Named moves (each a turn or a mirror), then the moves between two rows, first move first; the first pair answered:
makin:
[-22  -6   7 -12 -37 -16  16  20  -2  -2   1  -6   6  10   3   1 -32  -3
  -3 -20  22   9 -19] |-> [-21  -3   7 -16 -38 -18  14  13   3   2   0   0   3  13   2   0 -33  -1
  -7 -17  20   7 -26]
[  9 -14   0  15 -30   0 -15   6   1   6   1  10  14  32   6 -13   4 -19
  -8  -4  25  17 -23] |-> [ 11  -8   1   9 -36   0 -18   4   4   2  -1  16   7  27   6 -16   3 -21
  -5   2  19  11 -33]
[  2  39  24  12 -13   4 -36 -50   8  -2 -11  16  -9 -24 -27   4  16   3
  -2   0 -12  -8   4] |-> [  6  15  18  55 -13   7 -24 -14  -7  -1  -8  -8  12 -18 -17  11  16   9
 -10 -22   4  -1  39]
Kuv:
[ 17  -9 -12 -12  23  28   0 -13  -3   4 -13  -6   8  -9  19  22  -6 -11
  13  -6 -15   5   1] |-> [  6   6  -6 -17  30  19  -5 -24   8  10  -9   4   2 -17  17  23   0  -9
  14  -1 -22   2  -1]
[  1  -7 -21   1  11  21   3  18  -7  -5   7 -18 -17  -4  20  10   4  28
  -1   1  -6 -19  -2] |-> [ -1   2 -14  -1  10  16   0  12  -1  -1  16 -11 -22 -12  14  12  14  36
  -1   6 -10 -21  -1]
[-14 -12  -5 -16  26   3   3   4  16  -6   7  15  14  13   5  -3   5  19
   3 -15  12   7 -35] |-> [-14 -15  -6 -17  25   8   4  10   9  -6   8   9  14  15   6   0   2  16
   4 -15  14  16 -32]
Nurod:
[ 10  17  10 -14 -19  -2 -12 -11  -1  -6 -14   5  -4  -7 -10   2 -12 -24
  -3  10   4 -13 -27] |-> [  5   3  -1 -35 -10   3   2   3   8 -11 -10   9 -12   0   4   1 -14 -12
  -5   8   3  -8 -32]
[  2 -37 -17  46  -5  -2  -7  21 -23  -1   8 -35  24   6 -11   5  -8  -5
 -21 -30  13  14  23] |-> [ 10 -20   6  46 -20 -25 -15  24 -14   1   3 -26  18 -26 -23  14   5   3
 -23 -21  25  -3  12]
[ 12  -3  23  70 -17 -16 -10  12  -5   8  -2 -29  29 -28 -22  13  23 -10
  -6 -15  27  -8  29] |-> [  5  -5  29  16 -10 -28  16  43  12 -15   2 -16   3 -42   5  25  16  33
 -19   1  41 -25   8]
Now pairs of rows:
Between the rows of a pair lie two moves.
[-19 -13  12   4  12  -6   3  15   9  -1  18  13   6   2  12  13   3  46
 -15   0   4  -8  16] |-> [-24   5   5 -26  13   4 -10 -26  13   0  17  31  -6  10   3  -2  -1  25
  -3   9 -15   2  -8]  Nurod then makin
[  8   6   6   7 -10   0 -16 -12  10  -1 -14   5  -1   2 -11 -14 -10  -7
   1 -11  -8   0  -9] |-> [ -1  -2   0 -17  -4   3  -1   1  12 -12  -9   7 -16   4   5 -10 -17   6
  -3  -3  -8   0 -14]  Nurod then Nurod
[ 12  -4  -8  64 -10  14 -10  -6 -10   3   9   0  14   4 -23  12   5 -11
   7 -14   3  -1  30] |-> [ 25  -2 -17  25 -20  25  -1 -17 -11 -11 -17   6  -4  11 -21   3 -27 -42
  -1  -4   5  -2 -16]  makin then Kuv
[ -4  -7 -15  -6 -15   6 -20 -24 -12   6 -19   9   4  16  -9 -20 -26 -33
   8  -7 -14   9 -18] |-> [  8   4   5  -3 -32  -6 -20 -15 -11   3 -25   7   3  -2 -12 -12 -21 -30
   1   1   2  -4 -28]  Nurod then Kuv
[-12  27  13 -17 -12 -19  -9  -2   8  11  12  16  -5 -21  -9 -19  28  10
  -2  -3   4   1 -38] |-> [-21   2 -27 -15  14  13   3 -12  -3  11  16   6   3  33   6 -29   4  -6
   8 -17 -14  29 -21]  Nurod then Nurod
[ 20  22  -9   0 -22  -8 -22 -27   6   7 -21  -6   4  -8 -40   4   3 -29
  18   8  -8   3   0] |-> [ 28  -3 -12 -21 -25  -7   8  16   7 -16 -32 -19 -13 -10 -15  17 -23 -10
   1  10  16 -13 -15]  Nurod then Kuv
[-11 -13 -12  -1   3   4  11   4  -8   2  -1  -8   5  12  10  -3 -10   8
   2  -7  -4   9   6] |-> [ -7   0  -9  -1  -3   5  -2 -19  -4   8  -4   2   8  10  -2  -6  -5 -10
   8  -1 -11  10   0]  makin then Nurod
[  1 -14  -1  11 -10   5  -2   4  -4  -8  -1  -7   6  10   0   0  -3 -10
   3  -5   9   5   1] |-> [  5   1  15   7 -14 -10  -9   4   5   0   3   3   3 -11 -13   1  15   0
   2   2   5  -4  -7]  Nurod then Kuv
[ 18 -20 -23  -1  -3  11  12  16  -2  -5 -11  -1   2   0  15  -3 -15  -9
  -4 -35  18  -2 -16] |-> [  5  -7  -8  17  13  -4   3  14   5   9  11   8  10 -14   5   3  21  23
  -4 -36  11  -4  15]  Kuv then makin
[-12  15 -20  13  -3  15  27  20 -14 -11   2 -30   3   5  29   3  -2   7
  -8  -6   6  12  17] |-> [ -8  49  -4 -15 -15   7   4 -27   4  -5 -13   0  -8 -11   5  -5   6 -15
  -2  13 -10   6 -19]  Nurod then makin
[ -7  -5  -5 -33   2  -8   3   7  15   1  -2  19 -24   3   9  -5   3  17
  -7  -6  -9  -1 -10] |-> [ -8 -17 -22  -7   7   6  -1   4   0   9  -2   5  -8  24  10 -10  -4  -1
   1 -20 -18  21   8]  Nurod then makin
[ 18   3  19  21  10   2   0 -16 -16   7 -24 -20  10  -5 -17  34  -8  -1
   5  18  -6 -23  21] |-> [  7 -10   8 -15  21  13  20  -2 -12  -2 -23 -18  -6   1   6  30 -21  18
   1  19  -5 -24  21]  Nurod then Nurod
[ -2   4  10   2  15   9  18   6   3 -15 -16 -21  -5   5 -14  23  -5   1
  -4   2 -14  -2  40] |-> [ -2  12   9 -22  17  13  13 -12   8 -10 -18  -6 -13   9 -16  15 -10  -6
   3   2 -26  -1  30]  makin then Nurod
[  4  12   8 -12  -5  -7  -7  -7   7   1  -2   5  -6 -12 -11   3   0   0
   3   4   2  -9  -5] |-> [ -2 -10  -9  -3   6   3   7  15  -2  -3   1  -6   0   2   9   7 -11  11
  -1  -5   7  -4  15]  Nurod then makin
[ -9  11  -4  31   9 -13 -13   0   1  -1  10  -4  10 -15  10 -15  21   9
  22 -23   4   6  -1] |-> [-17  20  -6  -5  14 -14 -10  -6  11  -7   6  11 -10 -11  13 -15  16  17
  23 -11  -1  -1 -19]  makin then Nurod
[ 22  11   5  31   4  12 -16  -5  -8   5  39 -11  12  -2 -35   0  -6  -6
  -2  14   6   4  32] |-> [ 31  -1   6  17  -4   8   2  25  -9  -8  28 -19   4 -10 -21   9 -24   3
 -16  21  27  -9  19]  Nurod then Kuv
[ 10 -26 -27  29   9  22  -2  -3   3  11   9  -9  21  35 -25 -20 -20  -7
   8 -23 -11  29  31] |-> [ 26  19  19  22 -22 -15 -26 -24  21  17   0   5  14 -18 -58 -11   5 -10
   2  -1  -1  -1  -6]  Nurod then makin
[-20 -12 -13 -16 -18   1   0  -8  12  -1  12   8 -10  -1  10  -1   0 -25
  -2 -11   1  10 -17] |-> [-31  -7  -7  -6 -14  -8  -4 -10  13   8  25  13  -2  -5   4   1  18  -9
   3 -13  -7  10  -1]  makin then Kuv
[ 11  -6   7 -32   3   6   6   6  10   6   0  -2 -44 -21  -4  14  12  14
  -6   2  -4 -32   8] |-> [ 16 -30 -20  -5   6  29  13   8 -13   2  -7 -24 -29   8   4   5 -13 -18
   1 -15  -2 -15  20]  Kuv then Nurod
[-12   9   7  26   0 -25 -18  -3  -5  12  22  11  24   0  12 -23  20  16
   0 -14   5  25  -2] |-> [ -4  18   1 -10  -7 -17 -17 -21  -1   5   9  22   0   4  10 -31  -1  -4
  -4  -1   2  19 -40]  Kuv then makin
[ -1  -7  -4  33  15  12   1 -13  -9   6  -2 -19   5   1  -8  20   6   0
   5  -2 -17   8  57] |-> [  8  29  21   3  -1 -11 -10 -28   8   6  -6   2 -10 -28 -21  24  20   4
  -1  15 -15 -14  23]  Nurod then makin
[  9 -10 -11  52  -6   6  -4   9 -15   8 -18 -36  48  12 -27  18 -10 -31
   2  -3  21   9  10] |-> [ 18  26  25   0 -20 -25  -6  10  14   2 -28  -4  17 -35 -31  26   3  -5
 -13  23  30 -27 -38]  Nurod then makin
[ 22 -11   6  18  -8  -3  10  19   3 -12  -7 -22  -7 -16  -2  16  -9   5
  -1  -1  14 -15   1] |-> [  2  -8  -6 -14  20   1  18  12  14 -10   4 -10 -20  -5  14  13  -4  29
   4   3  -8  -8   6]  Kuv then Nurod
[  0  29   3  -8 -10 -19 -30 -35  24  11  -2  36 -16  -4 -14 -23  -3 -16
   2   6  -4   2 -40] |-> [ 22   3   1   5 -26 -16 -14  -5   6  -4 -26   8  -8   5  -8 -21 -29 -32
 -13   5  27  -2 -52]  Kuv then Nurod
[ -7 -22 -13  -8   1  -4   4  41 -12  -9  26  11   9  11  30   5  -9  14
 -14 -13  22   9 -25] |-> [  2  -6   1  36 -18 -15 -26  16 -18   6  22   8  31  -2  -5   2   5 -16
  -4 -20  23  12 -20]  Nurod then Nurod
[  0 -15 -10   6  -8  22  15  45 -12 -21 -14 -23  -7   1  19  -1 -22   8
  -7   1  22  -1 -12] |-> [-19   6   6  23   7  -1   2  34   1  -1  13  -8   1 -21   9   1  23  43
   1   1  11  -8  22]  Kuv then makin
[-15   6  -3 -14   9 -12  -5   5  12  12  21  20  -3  -3  14  -2  17  21
  -3   1  -3   0   5] |-> [ -4  -4 -12 -34  -1   1   4   6   7   1   3  18 -10   8  16  -4 -11   0
  -4   0   4   4 -22]  Kuv then makin
[ 17  15   8  -6 -10   2  -4 -16   0  -7 -21   0  -6 -13 -16   0 -12 -22
   3  11   6 -17 -16] |-> [  4  -3 -11 -23   2  19  11 -10  -4 -11 -16  -7 -11  12  10   1 -27 -15
   5   6  -5  -4  -8]  Nurod then Nurod
[  0 -12   6  10 -10  -4   3  47   4  -7   8   0   1 -27  14  18  -1  26
  -3 -11  39   7   3] |-> [ -2 -21 -13  38  -3  14  -4  27  -9   3   9  -8  22  -1   4   9  -8  -6
   6 -22  22  24  19]  Nurod then Nurod
[ -8  -6  10  12 -12 -11   3  30  -5   1  13  -1  10 -10  22  -7  -1  20
 -12  -5  19   5 -16] |-> [-12  10  14  -5  -7 -16  -5  17   9   3  22  10   4 -16  14 -10   7  25
  -9   4   9  -1 -18]  Kuv then makin
[ -7 -16 -19   0  20   8  13   2   1   2  17  -9   5  17  14   5  -7  15
   7  -8  10  20  17] |-> [ -5   2 -20  -9  15   7 -11 -32   3  10   5   5   3  21  -7  -6  -4 -13
  16   2  -7  24  -4]  makin then Nurod
[ -1  13  10 -18 -10   0  -5  -9  31  -6 -11  -9 -20  -5  -7 -12 -24 -16
  -3  18  10 -10 -32] |-> [-12 -19  -8  15   2  11   9  18  13 -11  -4 -30   2  16   8  -8 -33  -6
  -8   3  17   5   4]  Nurod then makin
[ 11   0  -2 -17 -17  14  14  11   3 -10 -38  -9 -21   2  -1  17 -32 -16
 -10   8  23 -16 -19] |-> [ -2  -5   5  35  -6   2  11  33  -4   3 -13 -20   6  -5  -1  30  -1  17
  -7 -12  30  -9  32]  Kuv then makin
[ 30 -21 -20  30  -5  19   1   0 -12  -9 -32  -3   9   4 -21   4 -23 -48
 -14   3  21  14 -33] |-> [  8 -12   0  72  13  -3  -8  14 -10   9   7   3  31 -14 -25  14  30  -8
  -8  -1  10  18  20]  Kuv then makin
[ 10  -3   4  13   1   2   7  18  -8  -9   0 -12   9  -5   3   2   0  -1
  -6   2  15   1   5] |-> [  3   4  -3 -21   3   8   6   0  -2 -11  -3   4  -8   3   8  -3 -10  -5
  -3  11   2   4 -13]  makin then Nurod
[ -3   1 -10  18  14   8  -2   0  -3   8  -1 -14  12  22  -9  -4   0  -3
  10 -14  -2   8  21] |-> [  6   9   3  27  -4  -2  -5   2  -1   3  -5 -19  12   3 -19   7   0  -9
   4 -10  11  -2  12]  Nurod then Kuv
[ -1  22 -12  -3   4  14 -20 -62   9  20   2  16  15  24 -16 -15  -4 -29
  13  -3 -40  25  -2] |-> [  1  36  17 -56  -2 -11  -1 -29  37   0   7  33 -17 -12   1   2   3  24
  -3  19 -19  -6 -31]  Nurod then Nurod
[ -6 -19  -3   1  -4   0  19   8 -18 -12   0 -25  -1  -5  -8  15   8  19
  25  -1 -12   2   3] |-> [ -8 -10 -10 -15   1   0  16 -16 -13 -15  -3 -15 -11   3 -12   6   7  10
  29   0 -24   1  -2]  makin then Nurod
[  6  18  14  -1  22  -4  16  -1  11 -15 -22  12  -1 -18 -23  24  -7  -2
   2  31 -24  -9  23] |-> [ 10   6   2  -4  16   2  20   1   3 -23 -31   0   0 -11 -21  27 -25 -15
  -4  29 -15  -7  14]  Kuv then makin
[-14  -3   3   4  19   7  15  11   5   6  17   1   6  -1   9  15  17  30
  14  -1 -14  -1  46] |-> [  5 -25 -15  -9   5  25  28  19 -12 -11  -7 -15  -2  19  18  10 -25  -5
   3  -2   3   1  12]  makin then Kuv
[-22  30   5   7  29 -25 -10 -10  18  19  -4  31   3 -27 -26 -10   7  -3
  19  10 -15 -14  13] |-> [-22  11   7  18  31 -30   6  26  14  11  -1  20   3 -34  -8   0   8  17
  11   6   4 -23  27]  makin then Nurod
[  8  19   8  23  -8   0 -11 -29  -2   3 -11   6 -12 -18 -37  26   8 -23
  12  15 -34 -15  23] |-> [ 22   9  -2  11 -16   9  -8 -22 -10  -7 -27  -3 -18  -9 -34  28 -13 -42
   9  14 -23 -16   3]  Kuv then makin
[ 15  -7   4  -8 -33  -6   4  18  -2 -11 -25  -2  -7 -16   4  -1 -19 -11
 -13   9  20 -12 -45] |-> [-11 -10 -14 -43   2   6  14  10  10 -12  -3   9 -23   4  26 -11 -18  10
  -7   9   0   1 -36]  Kuv then Nurod
[ 14  -1  22 -22  11  -9  -4 -11  -2  -6   3  18  -5  -3   5  13  24  10
   5   8  -8 -14 -21] |-> [ 10 -14   1 -10  22  12  -6 -26 -14  -1   4  11   7  24   9   6   8 -12
  17  -7 -21   6  -4]  Nurod then Nurod
[ 12  -8  -8   4  -7  13   1  -4 -13  -4 -10 -12   2  11  -7  -7 -14 -18
   3   2  -2   6  -7] |-> [ 14  10  10   1 -14  -1 -10 -11  -3   1  -8   4  -1 -11 -17  -1   2  -9
   3   8   4  -6 -12]  Nurod then Kuv
[-36  42   2  -5   7  -4  -3 -33  25  31  10  17 -22 -12   4 -23  29  15
  17  20 -27   1  14] |-> [-11  11 -29 -24 -16  24  18 -24   6   7 -28  -8 -34  18  19 -29 -33 -34
   4  18  -8   2 -24]  Kuv then makin
[ 36   8 -26 -25 -19  29  10   6  -5 -21  -5 -20 -22  32  -7 -24 -38 -29
  15  12   9  14 -15] |-> [ 31  45   3 -17 -23   4 -23 -32  14  -2   8   8 -19  -4 -37 -25   2 -22
  26  21  -6   6 -13]  Nurod then Kuv
[ -7 -16 -14 -27   2   1  16  22   0  -6  10   3  -7  25  30 -17 -19  15
  -7  -2  12  14 -23] |-> [-16  16  -6   0   4  -6 -21 -24   3  23  24  18   5  16  -5 -28  18   0
   9  -1 -17  18  -8]  Nurod then Kuv
[-12   9 -12 -19  -3  12  -7 -10   5   0  11   5   1  -4  15   3  18  18
 -11  -1  -9   0   2] |-> [ -8   2 -19 -21  -7  20  -3  -6   2  -8   6  -2   2  10  17   3  -1   2
 -11   1  -2   2  -9]  Kuv then makin
[ -8   2   1   4  22  -3   1  -7   7  11   2  -6  -1  -5 -12  15  16   7
   9  12 -13 -19  39] |-> [ 10  -5   2  19  10  -4   0   5  -1   4 -10 -24   7  -5 -17  19   7 -11
   5   8   2 -20  28]  Kuv then Nurod
[ -1 -10   2  -7 -38   7 -20 -19  -8 -10 -23  17  14  -6   4  -5 -11 -30
  -1  14  14   3 -24] |-> [-10 -18  -7 -35 -27  12  -4  -7  -3 -20 -20  20   5   7  21  -4 -20 -12
  -2  19  11   3 -23]  Nurod then Nurod
[-35  16   9 -42  -6 -12  27  29   9   7  30  17 -10   5  31 -25   7  31
  -9 -15  20  17 -46] |-> [-22  22  -6  33 -25  -1 -14 -18 -13  27  20   4  33  24  -7 -34  13 -27
  12 -32   6  41 -25]  Nurod then Nurod
[  0   9   5 -16 -12  -5  -6   4   7  -3   0   8  -8  -6   3 -11   1   9
  -6   4  11  -1 -28] |-> [ -4  -4 -11   0  -7  10  -9  -8  -1   3   5   2   6  17   1 -18  -8  -6
   2  -5  -2  14 -12]  Nurod then Nurod
[-11  -9 -17  20  20  14  -6 -14 -16   8   7  -4   7  23  -9   0   5 -19
  12 -12 -22  24  31] |-> [  0  -5 -21  -3  11  19  -8 -26 -15   2  -8   1  -1  26  -5  -4 -13 -33
  13  -6 -25  17   3]  makin then Kuv
[ -5   7  37  21 -16 -33 -26 -19   3  10   0  13  20   6   0 -18   4  15
   6   3  15   3 -29] |-> [ -2  -7  32  40 -19 -25 -11   1 -10   7  -4  -5  27  12   6 -14  -3   8
   1  -7  29  10 -16]  makin then Kuv
